In the rows, zero is written as 128.
Turns, then the turns between two rows, first turn first; the first pair answered:
q698 (before -> after):
[140 157 180 136 129 137  93 147 121]  ->  [165 156 165 131 131 137  90 147 130]
[ 84 148 159 155 105 133  85 128  98]  ->  [125 159 143 155 104 133  60 132 109]
[ 96  85 134 137 109 134 151 116 109]  ->  [ 89  96 144 150 100 135 130 124 101]
[102 126 180 135 139 110 148 164 116]  ->  [115 138 182 141 134 113 122 168 113]
q311 (before -> after):
[108 121 144 134 135 121 142 138 116]  ->  [156 128 130 123 140 122 128 147 134]
[188 140 111 152 128 145 102 134 125]  ->  [ 96 126 124 176 114 138 126 113  91]
[131 115 119 142 123 123 119 111 133]  ->  [112 119 150 133 128 125 132 124 131]
q753 (before -> after):
[ 98 142 152 164 112 132 106 139 114]  ->  [164 149 156 128 135 136 119 159 150]
[113 165 155 152 121 129  64 143 114]  ->  [192 155 126 118 142 129  88 148 152]
[167 126 106 134 136  87 143 114 157]  ->  [104 129 113 163 118  84 127 102 122]
q917 (before -> after):
[162 123 125 104 139 129 134 133 141]  ->  [132 139 160 109 138 130 124 145 132]
[157 145 120 148 137 146  86 133 135]  ->  [170 127 116 121 156 144 126 133 151]
[144 132 182  91 144 121 148 153 139]  ->  [132 157 170 133 112 120  75 143 113]
Then:
(two turns a pair)
[130 146 154  52 161 124 171 145 133]  ->  [158 163  70 116 110 119  71 113 111] => q917 q917
[163 132 141 102 128 133 143 139 150]  ->  [154 137 110 138 101 129  97 122 131] => q917 q311
[170 119  47 153  83 137 137  62 135]  ->  [180 104  90  96 121 141 214  89 165] => q917 q311
[ 82 122 117 147 108 119 116 114 105]  ->  [102 105  91 137 114 115 138 102 117] => q917 q698
[123  98 101 133 113 132 108 128 113]  ->  [ 97  96 134 123 121 133 133 136 110] => q917 q753
[118 134 174 104 136 129 138 144 135]  ->  [120 104 131 103 138 122 170 122 142] => q753 q698
[188 155 130 127 163 134  80 110 138]  ->  [ 97 113  91 155 139 122 126  59 108] => q698 q311
[144 134 105 155 117 131  98 117 124]  ->  [162 145 128 140 127 134  94 134 131] => q753 q753
[ 73 144 154 125 136 128 125 131 105]  ->  [162 152 140  99 152 134 113 149 141] => q698 q753
[ 72 100 138 112 133 115 202 124 130]  ->  [201 124 100  93 142 122 148 143 172] => q753 q311
[143 129 143 112 140 124 127 155 147]  ->  [149 134 120 126 126 125  98 144 140] => q917 q917
[169 138 135  96 149 137 146 151 146]  ->  [176 129  96 107 140 131 144 131 146] => q917 q753
[106 141 170 115 134 126 134 151 100]  ->  [164 122  82 117 130 121 140 122 119] => q917 q917
[155 113  99 129 130 123 153 130 147]  ->  [109 132 166 127 133 133 146 152 130] => q917 q698
[125 111  93 132 129 120 143 103 127]  ->  [ 98 135 159 129 132 129 126 127 115] => q698 q753
[124 111 120 125 128 127 156 120 133]  ->  [138 113 113 123 127 128 149 120 137] => q311 q311
[184 155 115 140 127 137  85 141 130]  ->  [136 108  65 146 123 124 149  99 121] => q311 q917
[153 127  97 138 118 121 110  97 129]  ->  [142 139 120 147 115 125  89 107 120] => q753 q698
[122 161 162 134 129 134 117 146 110]  ->  [177 145 102 129 131 130 126 131 132] => q698 q753
[104 134 169 130 129 145 131 135 115]  ->  [128 143 170 127 132 149 118 141 122] => q753 q917
[134  92  92 120 123 121 144 107 127]  ->  [ 90  97 135 119 127 122 153 113 113] => q698 q917
[104 152 129 118 161 121 151 130 125]  ->  [108 145 110 119 162 117 155 124 125] => q753 q753
[129 122  70 166  91 122  94  87 124]  ->  [154 164 136 154 101 131  52 131 129] => q753 q698
[134 136  95 153 109 126  96 111 118]  ->  [155 150 122 140 122 132  83 132 128] => q753 q698
[144 127 163 102 148 120 167 135 149]  ->  [160 156 141 143 119 122  81 134 132] => q917 q311
[130 106  96 119 131 120 172 114 131]  ->  [142 123 138 101 145 124 174 140 140] => q698 q311
[198 163 144  87 140 138  82 129 145]  ->  [ 49 120 154 115 125 126 153  88  93] => q753 q311
[167 117 118 113 146 130 156 123 161]  ->  [ 89 140 177 143 130 133 124 132 122] => q753 q753
[108 126 165 136 154 147  92 145 113]  ->  [160 106  90 141 149 140  91 119 130] => q917 q698
[151 131 142 113 132 132 117 144 137]  ->  [134 107 110 114 133 127 149 123 135] => q311 q917
[173 149 139 109 121 136 104 131 148]  ->  [164 127 130  92 134 133 154 121 156] => q698 q698
[102 165 116 175  93 116 103  93 112]  ->  [188 174 114 138 115 123 103 116 150] => q753 q917
[128 117  87 152 108 125 116 109 124]  ->  [104 131 120 160 105 129 101 121 112] => q311 q917
[ 95 160 182 136 108 126 100 146 120]  ->  [176 131 134  90 139 124 159 148 166] => q753 q698
[102 141 188 128 136 129 130 147 117]  ->  [185 127 121 113 146 128 137 142 152] => q698 q753
[ 84 140 143 141 128 132 163 104  94]  ->  [157 132 117 112 146 131 183 109 130] => q753 q753
